Here are some points:
[ 0.1 -0.7  0.3  1.5  0.2 -1.1  0.1  0.6 -0.7  0.2  0.8  1.1  1. ]
[ 0.7 -2.2  0.8 -7.   2.1  1.8 -2.2 -2.4 -4.6 -2.6 -0.6  0.1 -2.6]
[ 0.1  1.5  0.2  0.9 -0.9 -0.7  0.7  0.8  0.9 -0.1  1.1  0.4 -0.5]
[-2.2 -1.2 -2.  -0.2  2.4 -0.7 -3.2 -2.8 -2.3 -0.1 -0.3  1.4  1.7]
[ 0.7  0.1  1.1  0.9 -0.9 -0.9  1.6  1.   0.  -0.1  1.3  0.7  0. ]
[ 0.2 -0.1 -0.2 -1.1  0.2  1.1 -0.4  0.   0.3  0.  -1.2 -1.  -0.5]
[-0.1 -0.2  0.   0.6 -0.1 -0.4  0.4 -0.1  0.   0.1  0.3  0.3  0.4]
[-0.2  0.6 -0.5 -0.5 -0.1  0.9 -0.5 -0.1  1.   0.2 -1.1 -1.1 -0.5]
[ 0.8 -0.1  0.9 -0.4 -0.7  0.3  1.4  0.5  0.3 -0.2  0.3 -0.4 -0.6]
[ 0.  -1.2  0.1  0.6  0.6 -0.5 -0.4  0.1 -1.1  0.1  0.1  0.8  1. ]
[ 0.1  1.8 -0.2  0.1 -0.2 -0.5 -0.8  0.7  0.3 -0.4  0.7  0.6 -1.1]
[-1.2 -0.3 -0.5 -0.2  0.   0.3  0.8 -1.8  0.5  0.2 -0.4 -0.6  0.9]
[-0.5  1.2  0.   1.3 -1.  -0.7  1.5 -0.1  1.4  0.3  0.9  0.   0.3]
[-2.2 -1.8 -1.8 -1.5  1.4  1.4 -0.8 -4.  -0.3  0.5 -2.2 -1.4  1.8]
[-2.4 -1.  -2.3 -1.3  1.8  0.9 -2.5 -3.4 -0.6  0.4 -2.  -0.8  1.4]
[-0.1  1.6 -0.3  0.1 -0.6  0.2  0.2  0.3  1.4  0.1  0.  -0.5 -0.7]
[-2.3 -2.2 -2.3 -0.2  2.4  0.7 -2.9 -3.1 -1.3  0.8 -2.1 -0.1  2.5]
[-3.1 -0.4 -2.7 -1.2  1.8  1.  -2.3 -4.4 -0.2  0.5 -1.9 -0.9  1.6]
[-4.1 -1.  -2.9 -0.8  2.2 -0.3 -2.1 -5.9 -1.5  0.1 -0.6  0.5  2.6]
[-0.3  0.5 -0.3  0.7 -0.1 -0.4 -0.1  0.1  0.3  0.2  0.3  0.2  0.2]
[-0.3  2.6 -0.5 -1.2 -0.8  0.7  0.  -0.3  1.8 -0.3 -0.2 -1.1 -1.8]
[ 1.5 -2.8  1.4 -5.4  1.4  1.8 -0.9 -1.  -3.6 -1.8 -0.9 -0.4 -1.9]
[ 0.9  0.2  0.4  0.5 -0.4  0.5  0.2  1.4  0.8  0.3 -0.6 -0.5 -0.5]
[-1.8 -1.9 -1.8 -1.   2.2  0.6 -2.7 -2.8 -1.6  0.3 -1.7 -0.1  1.6]
[ 0.1  0.9  0.6 -0.8 -0.8 -0.3  1.7 -0.5  0.2 -0.6  1.2  0.1 -0.7]
[-0.1  0.7  0.4 -1.8 -0.8  0.6  1.7 -1.2  0.7 -0.5  0.2 -1.  -1. ]
[-0.3  1.   0.1  1.1 -1.  -0.5  1.5  0.   1.3  0.2  0.7 -0.1  0.2]
[ 0.1  1.3 -0.1  1.3 -0.6 -0.4  0.1  1.1  1.2  0.4  0.3  0.  -0.2]
[ 0.1 -1.4  0.3  0.   0.2  0.   0.7 -0.4 -0.6  0.1  0.   0.   0.8]
[-0.1  1.3 -0.4  1.4 -0.7  0.   0.3  0.9  1.9  0.7 -0.4 -0.7  0. ]
[ 1.  -1.   1.1  1.9 -0.6 -0.8  1.6  1.5  0.1  0.5  0.7  0.6  0.9]
[-0.3 -0.1 -0.1  1.1 -0.8  0.5  1.7 -0.3  1.8  1.  -0.8 -1.3  1. ]
[ 0.2 -0.9 -0.3  1.8  0.6 -0.4 -1.   1.1 -0.4  0.7 -0.4  0.5  1.2]
[ 0.5 -1.   0.5 -0.5  0.5 -0.4 -0.5  0.3 -1.6 -0.5  0.5  0.9  0. ]
[ 0.6  1.8  0.2  1.5 -1.2 -0.1  0.6  2.   2.   0.5  0.  -0.5 -0.6]
[-0.6 -1.1 -0.5 -1.6  1.1  0.5 -1.2 -1.6 -1.4 -0.4 -0.6  0.   0.2]
[-2.5 -1.2 -2.4 -2.   2.5  0.7 -3.4 -3.9 -1.9 -0.2 -1.5  0.   1.1]
[ 0.4  0.1  0.6 -0.1 -1.2  0.8  2.5 -0.1  1.6  0.4 -0.4 -1.6 -0.1]
[ 0.6 -0.1  0.8 -0.5 -0.5 -0.1  1.1  0.3 -0.3 -0.4  0.8  0.2 -0.6]
[-0.4 -0.8  0.3  0.5 -0.4 -0.2  1.8 -1.   0.1  0.2  0.5 -0.1  1.1]
[ 0.6  0.   0.6 -0.8 -0.2  0.2  0.3  0.3 -0.3 -0.5  0.3  0.  -0.7]
[ 2.7 -3.5  1.8 -5.4  1.9  2.3 -2.1  0.8 -4.2 -1.8 -1.5 -0.3 -2.4]
[-2.  -0.5 -2.8 -0.4  2.7  0.7 -5.1 -1.7 -1.1  0.4 -2.3  0.1  1. ]
[ 0.3  1.7  0.3  0.9 -0.9 -0.9  0.5  1.1  0.9 -0.1  1.2  0.5 -0.7]
[-0.2 -0.1  0.   0.7 -0.6  0.3  1.4 -0.3  1.2  0.6 -0.4 -0.9  0.7]
10 more points follow, each with its number after it:
[ 1.8 -1.9  1.  -5.2  1.6  2.  -2.3  0.1 -3.2 -1.8 -1.3 -0.4 -2.6] 0
[ 0.5  0.4  0.3 -0.2 -0.5  0.4  0.4  0.8  0.8  0.2 -0.5 -0.7 -0.6] 1
[-0.2  1.1 -0.4  1.1 -0.2 -0.4 -0.6  0.7  0.8  0.3  0.1  0.2  0. ] 2
[ 2.1 -3.   1.3 -5.8  2.   2.2 -2.5  0.  -4.2 -1.9 -1.5 -0.3 -2.5] 3
[-2.2 -1.7 -1.8 -1.7  1.9  0.8 -1.7 -4.  -1.4  0.  -1.5 -0.4  1.5] 4
[ 1.  -0.8  1.1  2.  -0.2 -1.5  0.7  1.8 -1.   0.   1.6  1.6  0.7] 5
[-0.2  1.  -0.3 -0.1  0.1 -0.2 -0.7  0.   0.  -0.3  0.4  0.4 -0.6] 6
[ 0.5  0.   0.9 -0.8 -0.5 -0.3  1.2  0.  -0.5 -0.6  0.9  0.3 -0.6] 7
[ 0.4 -0.4  0.   2.1  0.5 -1.4 -1.1  1.6 -0.9  0.3  0.8  1.6  0.8] 8
[ 0.5 -1.5 -0.5 -4.9  2.4  2.3 -3.9 -1.  -2.8 -1.2 -2.3 -0.8 -1.9] 9
Which three of these numbered points are nearest to each point below, looking only along the 5 directions in which the first points spread most? Their numbers follow each, nearest first.
[-0.1 -0.8 -0.1  1.2  0.5 -0.7 -0.6  0.3 -0.8  0.3  0.3  0.9  0.9] > 8 2 6
[ 1.9 -3.2  1.4 -6.   2.   2.  -2.1 -0.5 -4.3 -2.  -1.4 -0.3 -2.3] > 3 0 9
[ 1.9 -1.4  1.8 -3.5  0.8  0.1 -0.6  0.5 -3.5 -2.   1.1  1.3 -2.1] > 0 3 7
[-2.4 -1.6 -2.3 -1.   2.1  1.1 -2.4 -3.6 -0.8  0.6 -2.3 -0.8  1.9] > 4 6 9
[ 0.6 -0.4  1.1  1.8 -0.6 -1.9  1.4  1.  -0.8 -0.3  2.1  1.9  0.6] > 5 8 7
[-2.7 -1.5 -2.2 -1.4  2.   0.7 -1.9 -4.4 -1.3  0.1 -1.4 -0.3  1.9] > 4 6 9
[ 1.6 -2.1  1.  -5.5  1.6  2.2 -2.  -0.3 -3.2 -1.7 -1.5 -0.7 -2.5] > 0 3 9
[ 0.6 -0.6  0.2  1.6  0.3 -0.7 -0.6  1.5 -0.5  0.3  0.3  0.9  0.6] > 8 5 2
[ 0.8 -0.1  0.3 -0.7 -0.2  1.1  0.1  0.8  0.7  0.2 -1.2 -1.2 -0.7] > 1 6 2
[ 2.2 -3.   1.5 -5.7  1.8  2.3 -2.   0.1 -3.9 -1.9 -1.5 -0.5 -2.5] > 3 0 9
[-2.4 -1.1 -2.1 -0.7  2.   0.2 -2.4 -3.4 -1.4  0.1 -0.9  0.3  1.7] > 4 6 2
[ 0.9  0.1  0.4  0.9  0.2 -0.8 -0.9  1.8 -0.7 -0.1  0.6  1.1 -0.3] > 8 2 5
[ 0.1  0.  -0.4 -0.5 -0.2  1.8  0.1  0.1  1.8  0.8 -2.2 -2.2 -0.2] > 1 2 6
[ 1.  -0.2  1.5  1.4 -0.8 -1.6  1.8  1.5 -0.7 -0.4  2.3  1.6  0.1] > 5 7 8
[-2.2 -1.4 -1.8 -0.8  2.1  0.  -2.4 -3.3 -1.8  0.  -0.9  0.5  1.7] > 4 6 2
[ 0.5 -0.9  0.   1.3  0.4 -0.1 -0.5  1.1 -0.2  0.6 -0.4  0.2  0.8] > 8 2 1
[ 0.2 -0.3  0.7 -1.  -0.4 -0.1  1.3 -0.5 -0.4 -0.5  0.6  0.  -0.3] > 7 1 6
[-0.1  0.7 -0.4  1.4 -0.3 -0.3 -0.2  0.8  1.   0.5  0.   0.   0.2] > 2 1 6
[ 0.6  1.1  0.5  0.2 -1.3  0.6  1.8  0.7  1.9  0.3 -0.2 -1.3 -0.7] > 1 2 7
[ 1.6 -3.2  1.3 -5.8  1.9  1.8 -1.5 -1.  -4.4 -2.  -0.9 -0.1 -2. ] > 3 0 9
[ 1.2 -0.8  1.6  0.5 -0.3 -1.5  1.1  1.3 -1.8 -0.8  2.1  1.9 -0.1] > 5 7 8
[ 1.7 -3.2  1.6 -5.9  2.1  1.4 -1.9 -0.7 -5.1 -2.5 -0.3  0.7 -2.3] > 3 0 9
[-1.4  0.2 -1.1 -0.7  1.2 -0.6 -2.  -1.7 -1.4 -0.5  0.4  1.   0.3] > 6 4 2
[-2.4 -1.3 -2.6 -1.   2.3  1.1 -3.4 -3.3 -0.8  0.6 -2.4 -0.7  1.7] > 4 9 6
[ 0.8 -2.7  1.1 -5.1  1.6  1.2 -1.  -1.8 -4.1 -2.  -0.2  0.4 -1.4] > 0 3 9
[ 1.   0.4  1.2 -0.8 -0.6 -0.3  1.   0.9 -0.4 -0.7  1.1  0.4 -1.2] > 7 1 6
[ 0.4  0.5  0.2 -0.1  0.1 -0.3 -0.7  0.8 -0.4 -0.3  0.4  0.6 -0.7] > 6 2 1
[-2.2 -0.9 -2.2 -1.5  2.4  0.5 -3.7 -3.  -1.8 -0.2 -1.3  0.3  0.9] > 4 9 6
[-2.2 -1.  -2.2 -2.6  2.   1.6 -2.7 -3.9 -0.8  0.  -2.4 -1.2  0.6] > 4 9 6
[-2.  -1.1 -1.8 -0.9  2.   0.2 -2.6 -2.9 -1.6 -0.1 -1.   0.4  1.3] > 4 6 2
[-0.5  1.4 -0.1  1.2 -1.  -0.7  1.2 -0.1  1.4  0.2  0.8  0.1  0.1] > 2 6 1
[-0.1  1.3 -0.1  1.7 -0.8 -0.8  0.6  0.9  1.2  0.3  0.8  0.3  0.1] > 2 6 1
[ 0.9 -0.8  1.2  0.3 -0.8 -0.3  2.   0.6 -0.2 -0.1  0.8  0.1  0.2] > 7 1 5
[ 0.9  0.4  0.1 -0.7  0.8 -0.3 -2.3  1.6 -1.4 -0.7  0.4  1.1 -1.3] > 6 8 2
[-2.5 -1.4 -2.7 -1.4  3.1  0.6 -4.6 -3.4 -2.3  0.  -1.8  0.5  1.4] > 4 9 6
[ 0.1  0.7 -0.2 -0.2  0.2  0.1 -1.   0.5  0.1 -0.1 -0.1  0.1 -0.6] > 6 2 1
[ 0.8 -0.3  0.5  0.5  0.2 -0.8 -0.4  1.3 -1.  -0.2  0.8  1.  -0.2] > 8 5 6
[ 0.3  0.4  0.2  0.2 -0.6  0.3  0.7  0.5  1.   0.2 -0.2 -0.6 -0.3] > 1 2 6
[ 0.5  0.7  0.9 -0.2 -1.  -0.2  1.6  0.5  0.4 -0.3  0.9  0.  -0.8] > 7 1 6
[ 1.2  0.1  1.2 -0.5 -0.6 -0.2  1.1  1.1 -0.4 -0.6  0.9  0.3 -0.9] > 7 1 6
[ 1.2 -1.2  1.2 -1.3 -0.3  0.6  1.3  0.4 -0.7 -0.5  0.  -0.4 -0.7] > 7 1 6
[ 0.6  0.4  0.9  1.2 -0.6 -1.5  1.1  1.1 -0.5 -0.4  2.   1.5 -0.1] > 5 7 8
[ 0.1 -0.6 -0.1 -1.1  0.9 -0.1 -1.5 -0.2 -1.5 -0.6  0.   0.7 -0.3] > 6 7 1
[ 0.3  1.4  0.  -0.4 -0.6  0.5  0.1  0.8  1.3  0.  -0.5 -0.9 -1.2] > 1 6 2
[-2.8 -0.2 -2.6 -0.6  2.1 -0.3 -3.3 -3.5 -1.5 -0.1 -0.5  0.9  1.4] > 4 6 2
[-2.1 -0.9 -2.  -0.9  2.3 -0.5 -3.2 -2.9 -2.3 -0.3 -0.2  1.2  1.3] > 4 6 8
[ 1.1  0.2  0.6  0.6  0.  -0.7 -0.6  1.8 -0.7 -0.3  0.8  1.  -0.6] > 8 6 5
[-2.8 -0.6 -2.7 -0.1  2.5 -0.7 -3.9 -3.4 -2.   0.  -0.5  1.3  1.8] > 4 6 8
[-1.8 -0.6 -2.  -1.9  2.   1.1 -3.2 -2.7 -1.  -0.1 -1.9 -0.6  0.4] > 4 9 6
[-1.2 -1.9 -1.5 -0.6  1.9  0.8 -2.4 -1.8 -1.2  0.4 -2.  -0.4  1.4] > 4 6 2
[ 0.7  0.2  0.5 -1.  -0.4  0.8  0.5  0.6  0.5 -0.2 -0.5 -0.8 -1. ] > 1 7 6
[-1.5 -0.5 -1.9 -2.1  1.9  1.4 -3.1 -2.3 -0.8 -0.1 -2.2 -0.9  0.1] > 4 9 6
